Each path below is one point turned by a fixed rotation once a step. After each direction that follows a path, write how fast that rotation turns it, in deg/step (0 if it stays still).
Each turn is a multiple of 5 degrees from 10 to 175, or 0.
Each row of a path follows its step; steps can be skipped.
Rotation 1:
step 0: [-22.1 -24.2  37.1 -13.1 -17.0  -7.3 -13.5  34.9   7.8   6.6  -4.0  -3.9
 -36.7  13.2  17.1  13.2  -2.1 -48.4  12.6  -2.9 -16.3 -19.2   2.7   8.0
 -12.0  -4.2 -18.2  22.7 -27.5  -7.3 -27.7   6.7  29.3 -26.7   0.0 -11.1
  13.3  33.3 -18.8 -28.6   4.7 -22.9  12.7 -41.1  13.7 -43.5 -50.2]
step 3: [  2.6  16.1  16.3  35.3 -30.7  29.7 -20.3  -1.2  14.4 -32.3 -11.9 -25.6
 -12.0  -4.5   6.3   0.6 -11.2 -44.7  16.4   4.9 -16.6  -4.5   5.2 -15.2
  24.1 -24.7 -14.3  41.0 -32.5 -22.2  -1.7  37.1 -17.1 -26.9  14.1 -28.2
  45.0  -0.6 -11.8  28.5   1.3 -11.8 -19.5 -40.7  -9.2 -29.3   8.1]
step 4: [-10.9 -14.5   4.7   4.7  13.7 -17.9 -50.5 -13.7   7.3  -7.2  -7.8 -35.4
  -1.0  -6.9  15.9  21.7  15.1 -40.7  62.3 -16.0 -13.0 -13.8  17.5  -6.4
   0.5 -17.6  -3.9  33.1  -1.4  -3.2   3.9  30.1  24.2  -2.7 -58.9  -8.9
  38.6   9.0   2.9  -3.0  19.4 -23.4   9.8 -13.1 -35.2 -18.5 -12.7]
step 8: [ 16.2   3.9  43.8 -14.1   7.7  -9.1  11.5  -6.4  26.0 -48.8  -2.8 -22.8
 -21.2  -4.2   9.9  33.2  14.1 -36.2  18.4  -4.5  25.8 -46.9  29.7  13.7
  24.2 -16.5 -17.6  -5.9 -20.4 -28.2  11.2  36.4  -6.5 -12.5  -0.7 -12.5
  49.2  21.2  27.8 -20.0   5.2 -19.6  -0.1 -25.0  10.3   3.5  -4.5]
step 9: [-27.7 -19.7  28.1  -6.6  -6.1   0.1 -26.3  33.9  40.5  -9.4   3.8 -34.8
  -8.5  -1.6  37.1  21.8  -0.2 -42.1  19.0   3.5 -28.7 -11.0 -14.6   7.0
  19.6 -22.8 -13.8  19.3   4.1  -5.7  -8.9  50.3 -19.8 -33.8  10.5  16.1
  27.5  42.9  -0.1  -4.4  -4.0  22.4   3.3   7.5  -9.9 -42.7 -14.2]
step 10: [ -1.0   4.4   9.3  22.6 -10.3  -1.7 -26.3  23.6 -22.0   3.9   9.1  -7.4
   7.3  28.5  36.7  25.8 -10.8 -24.4  58.0  34.6 -22.1   9.4 -24.7 -18.8
  -1.3  26.4   1.0  28.7   2.4  13.9 -22.4  50.3  31.4 -21.3 -30.6 -23.4
  40.1  28.4 -13.1   1.1  -9.0   0.5   4.6 -16.5  13.6   8.9 -11.2]
step 11: [ -3.7  -5.9  31.7   9.9  -7.5 -23.7   4.0  14.1 -22.0   7.9  12.3 -21.0
 -17.6  -2.5  25.3   5.6   3.3   9.9  29.2   7.2  38.2 -26.7  30.9 -32.1
  21.6  -0.2   5.9  40.3  -3.7   7.3   9.4  26.7  29.5 -18.9   7.5 -49.8
  31.4  -9.7   1.2  40.7  17.0 -16.9  15.0 -41.2  17.5  -6.6 -43.6]
step 15: [ 24.0 -10.7   0.1   0.4 -21.0  -6.5 -22.6  27.9  29.5   3.9  12.5  -7.2
 -20.8  17.9  37.5  12.1 -28.9 -16.0  56.2  33.2  16.5 -29.7  25.1 -34.0
  34.3  -1.3  10.3  31.3  26.6 -20.2 -10.8  42.4 -21.1 -39.8   0.5  -0.4
  -2.7  13.1   2.9 -12.4  25.8 -12.8 -13.7 -13.6  -6.0 -15.7   2.5]
step 20: [ -4.1 -14.2   6.5  22.4 -10.6 -26.4 -21.8  13.2  19.0   7.9   1.0  -9.2
  -3.5  21.1   3.0 -31.3 -21.1 -47.4   4.0  13.8  35.7 -30.6  20.2   4.9
  24.8 -34.7  -3.2  33.9 -26.5  17.2 -18.0  45.6  26.6 -37.5 -10.0 -27.4
  39.7  12.6  -6.4  -7.3   9.6 -22.6  14.8 -11.1  27.1  -5.0 -29.2]
step 22: [ 13.8 -20.6  35.6 -23.2   6.9  45.8  28.4   6.0  -8.5 -28.7  17.4 -21.8
  -3.9  -0.3  21.1  14.0  15.9 -36.2  56.8  33.7 -26.9   1.3   2.7  -5.1
  22.4  16.0   3.5   7.4 -27.4 -22.5  14.9  41.0  -2.4 -15.4  -8.3 -12.0
  15.5   8.9  27.7  36.1  -1.0 -24.8  -6.6 -26.3 -14.6 -11.9 -23.2]
[  7.6 -10.1   8.1   1.2   2.1  -1.6  -4.7  -3.3 -20.2  -3.7  -9.0  -5.1
  -9.2   7.6  -2.3  -3.3   7.6   7.4   8.8  -2.2  -6.0   3.4   6.3   6.6
  -1.5   7.3  -6.0  15.0   5.6 -10.0   5.6  -7.7   3.1  -4.9   3.3  -0.7
  -5.7  -3.9  -1.2  -6.0   1.4  -4.7  -3.5  -8.3   7.3  -8.0  11.4] => 100
[  0.5   2.7   8.6  -1.8   2.3  -1.8 -11.6 -10.9  -6.7  -4.3   0.3   8.8
   0.3 -11.2   6.4   1.7  -0.6  -8.1  -2.9 -11.8   7.6  -5.8   2.5  -7.3
 -11.3  -4.1  10.7  -1.6   5.2  13.6   3.5  -2.9  14.8  -2.6 -11.6  -2.2
   5.2  -2.5  -5.9  -1.0   5.7  -5.1   0.2   0.7  14.4   5.6   7.8] => 110
[ -1.2   4.2   1.8   0.1  -0.1  -1.7  -4.6   0.4   5.0   6.1   0.6  -8.4
  11.2   0.4  -4.4 -13.9  -6.1   0.1   4.7  -9.7  -6.9  -4.6  11.6  -1.2
  -0.1  -7.2   4.6   3.1   0.5   4.1  -0.6  -3.1   0.8 -28.9  -0.5   8.2
  -7.4  -0.9   3.3   2.7 -12.9   2.6   7.6   5.0  -7.4  -2.5   5.2] => 130
[  8.1  -4.8  -1.2   2.2   5.3   1.2   3.1  -3.2   1.8  -6.2   0.8  -4.6
   5.4   5.1  -2.9   2.7   7.8  -4.7   1.4   8.4  -3.1   8.7   5.3 -16.1
  -4.5  12.4  -9.0  -0.7  16.4   4.9   2.0  -1.4  10.6   5.1  -8.6   4.1
   2.3   7.7   2.5  -0.8 -10.0  -5.0   6.5   3.0 -16.2  14.1   3.2] => 125
[ -7.4 -10.9  10.6  -3.0   7.8  12.2   1.1   2.2   2.0   8.2   7.6  -2.3
   6.0   7.3  16.3 -14.8  -0.2   4.2   4.2  -3.7  -8.2   5.0  -5.5   0.0
  -3.9   7.6   2.1  -6.6   0.4  -5.3  -6.5   0.0  -3.0   2.7   4.4   1.6
  13.0  -3.3   1.9   7.2   4.8   8.4  -0.5   2.6   7.1  12.3  11.9] => 90
[ 10.9  12.5   5.9   6.8  -1.8  15.1   7.9  -0.4  -6.8  -2.7  -0.1  10.4
   1.1   1.9  -8.7   9.9  -8.2  -2.6   8.0   7.0   6.1  -4.1  -2.2  -1.0
  -2.4   1.4   0.6  -0.7  -8.3  -7.9 -16.1  -2.5  -4.9  -8.5  -6.7   6.3
   5.2  -3.4  -7.3  -7.6  -6.4   7.2  -4.0  -6.8  -1.2   9.0   9.9] => 155
[  1.6   0.7  -1.8  -0.9 -11.6   0.2   7.5   3.2  -5.0 -14.4   3.8  -5.0
   9.5  -0.7   2.5  -0.8   7.1   4.0   6.1   4.9 -10.1   1.9   5.0  -3.4
   0.0   6.4   6.1   1.5  -1.9  20.2  -1.4   6.3 -12.2   4.3  -7.3   1.0
 -13.6   3.1  -3.7   7.8  -3.8  11.0  -6.7  -4.0  15.4  -1.2   0.7] => 90
Rotation 2:
step 0: [  4.4 -12.2  55.5  -9.2 -24.1  -3.4  -7.7  -9.4  17.8  18.0  25.4  20.2
 -13.0  17.3  21.0 -19.0  -2.1 -16.3 -36.4  24.2 -10.7  10.6 -33.7  -0.4
  17.0  18.7   7.4   8.2  11.8 -34.2   7.8 -11.6   9.4 -30.1  32.8 -18.3
  10.3  27.0  -3.7 -67.1  -0.1  53.8  -7.3 -10.2   9.5  12.4  31.5]
step 2: [-12.4   0.7 -33.5  13.6  30.4   7.7 -18.1   2.3  -1.5  -6.0  19.7   2.2
  48.7 -35.6 -36.0 -24.6   8.2  12.5 -29.1   9.4  43.9   6.6  16.8 -16.2
 -16.5 -12.9  22.8  15.2 -42.4  16.4   0.7   1.2   2.8  21.2 -29.5  -7.8
 -17.8 -19.6 -21.3  30.0   3.9  -8.4  59.5  24.5 -30.8  -9.9 -18.0]
step 6: [ -2.3  -5.5  16.7  18.0 -20.4 -11.4 -21.7  18.4  34.0  20.0  32.3  14.1
   1.1 -14.5 -26.2  36.2 -16.1   7.7  -5.1 -28.8  35.3  12.0 -18.0  -9.2
  -1.8  19.2  50.7  53.2 -32.7  23.0  25.0 -13.1  41.3  -3.8  27.2  19.7
  23.3  31.0 -34.2  -9.9  -5.3  -1.2  25.9   7.9  14.0  -1.0   3.0]
step 8: [ -9.3  -9.4 -48.3   0.1  22.5  -2.1   5.4 -22.6 -19.0 -28.0 -13.6  -9.1
  21.4 -13.8   4.0 -70.5 -36.7 -11.7 -14.7  50.2  -8.5  20.9  29.4  -8.8
 -16.9  -5.8   6.3 -28.2  14.6 -25.0 -61.1  30.0   5.8  11.5   2.3 -12.3
  -4.7   6.6  -6.0 -30.8  -3.9   8.4   3.7 -14.0 -14.0  -7.9   6.7]
step 11: [ 36.9  23.0  23.8 -12.7  -6.0 -18.3 -22.7 -35.0  -7.5  -8.5  -4.5 -29.7
  11.1  66.4 -17.0   7.1  21.0  -8.2   6.9 -26.8  22.6  19.4 -29.3 -17.9
  32.0 -21.6  24.2  14.8 -14.2  11.2  10.4 -38.8   7.3 -10.9  23.3 -36.6
   8.8  17.3 -11.9  -2.3   6.9  34.1  26.5 -22.4  25.4  29.5   0.0]
step 15: [-25.8  23.3  17.3  13.6  22.2 -20.9  26.6 -34.8 -43.1 -26.1 -23.9   1.2
  -7.4  -3.3 -10.4   0.7 -28.2  28.7   7.2 -12.7 -25.1  50.3  19.0 -13.9
   2.0 -21.7  18.0 -11.3 -21.8  -0.9 -31.7  11.9  23.3 -23.6 -20.2 -38.3
   4.6 -17.5 -17.4 -23.2  40.7  -5.7  27.9   8.1  27.8  38.6   9.3]
step 16: [ 14.5  22.8   7.8 -11.2  22.2 -50.3  53.0 -50.9  19.7 -49.7  -9.3   0.4
   5.2 -13.8  21.5  -4.4  11.7  30.9 -18.2 -14.0  17.6  38.8 -46.6   8.9
  17.9  -5.8  -3.5  17.7  10.6  24.8   2.1 -10.3  45.9 -15.5 -11.0 -15.9
  13.0  -7.9   8.6  -8.3 -20.9  17.4  -7.0  -7.0 -22.3  -6.2 -10.4]
step 17: [ -3.3   1.5  -0.8 -36.0  -6.6 -15.2 -24.1  -8.8  64.4 -20.9  35.9  -9.1
  28.2  25.5  15.1  -3.2  21.5 -27.8 -32.2   7.5  -9.1  10.9 -14.4 -23.1
  14.1  49.7  10.1   8.4  24.7  26.7  23.7 -11.7  17.2 -28.8  36.8  30.5
  10.1  15.4 -11.8   4.5 -19.9  17.6   3.8 -20.2 -35.3 -17.4 -16.8]
step 22: [ -9.9  20.1  26.5 -24.9   3.2   0.1  -1.9 -22.7 -13.5  -6.5  18.9  -4.3
 -12.4   1.7  19.6   4.9  -1.9  44.6  10.6  -8.1 -46.1  13.1 -11.2 -49.7
  39.2  24.0  27.4  22.2  39.4 -19.8 -15.7 -20.0   9.5 -48.2  29.7  -2.7
 -20.5  32.7 -17.6 -29.0 -15.2  12.7  -3.4   0.7  -3.5  41.8  15.0]
step 23: [  2.2 -11.4  19.3 -12.0  35.7 -15.6 -34.3 -42.4 -15.4  -8.9  -1.7  -0.1
 -25.5  -2.6  -0.7 -16.2  17.7  41.4 -19.0  27.1  38.3   9.1 -56.8  -2.4
  -7.7  20.8  34.6  21.3  -7.7  11.2   3.3   6.9   1.2 -37.2  15.9  22.0
  11.9  22.7 -40.6   0.2 -36.9 -26.9   1.1  19.7  29.5 -19.9  -8.1]
[  2.8   0.9  -0.5  -2.6   0.2 -12.7  13.3   9.7  -1.2   4.0  -0.9  -7.1
  11.0   1.1 -17.6   9.0  -7.3   6.6  -2.9  10.0   2.4   6.2  -0.5  -3.4
  -4.2   7.2  -6.1  -7.1  -4.2  -2.1  -0.9   4.5 -10.3   1.7   1.5  -0.9
 -18.1  -8.8   2.3  -8.1   2.7  -7.0  -8.0  -6.8   6.0  -0.4  -4.8] => 65
[ 10.4  11.7   6.2  -9.1  -2.1   4.7   9.0   3.8   2.0   6.0 -12.8   6.3
   4.2  -3.3   5.0   0.6   2.4   0.6   2.1  -6.4 -12.5  10.7  -3.9  -2.3
   0.1   1.0   8.2 -12.7  -3.5   4.8   3.6  20.5   6.3   2.9   1.2  -8.0
   5.7  -3.0  11.6   6.5   1.9   2.3  -2.5   7.5   1.1   8.4   3.2] => 65
[-18.5   5.5  -7.1   4.2   3.3  -0.6  10.3   1.0  -9.2  -3.9  -3.6   9.6
   4.6  -5.1  -0.7   0.4   7.2   5.5   5.8   6.9   1.7   6.9   8.0   5.8
  -4.5  -4.8   6.0  -3.4   4.2  -7.7  -5.5  -9.1   2.0  -4.7   6.8   3.8
  -6.7  -8.6  10.2  15.6  -0.3   3.1   8.1  -5.2  -6.4   3.8  14.0] => 60
[  2.5  -1.5  -6.8   6.3  -6.7 -11.9  -9.2  13.7   3.2   6.4  -5.6   3.5
   5.2   6.3   0.6   7.2   5.3   0.6   2.0  -2.8  -0.2  -2.1 -12.0  13.0
  -6.5  -5.4  10.7 -12.6  11.6  -0.3  -2.2  -2.9   3.3   2.0  -7.5   0.9
  -2.1  10.6  -7.7  -8.6  13.9  -0.1   0.1   0.9  -6.2  -3.6  11.1] => 55
[ 13.5   7.6  -6.3   7.9  -4.4 -14.6  -0.9   4.8   0.7 -14.1  -8.1 -14.5
   4.4  -6.7  -4.0  -2.7   1.5   1.4   2.0 -10.5  -4.7  -4.2   3.8  -9.8
  -8.1  -6.1  -3.9  10.9  -4.5   0.1  -1.5  -1.1   4.6   1.0   6.1  -0.6
   1.1  -5.3   1.2   5.3   4.7  17.4   0.8   0.8  -9.4  -9.2  -0.7] => 80
[ -4.2   3.8   5.1   3.0   6.0  -3.9   6.4  -0.6   9.3 -11.4  -6.2  -5.3
  -9.5  -0.8   3.4   8.2  -4.4  -4.7   1.3  -2.4   4.0  -7.2  -5.4  -8.2
  21.2  -0.2   6.1  -5.6   2.4   6.7 -10.4   5.2  -9.6 -13.6  -6.8  -7.4
 -10.7   5.7  -0.6  10.1   2.0  -4.9   2.3  -0.4  -5.2  -8.0   4.7] => 60
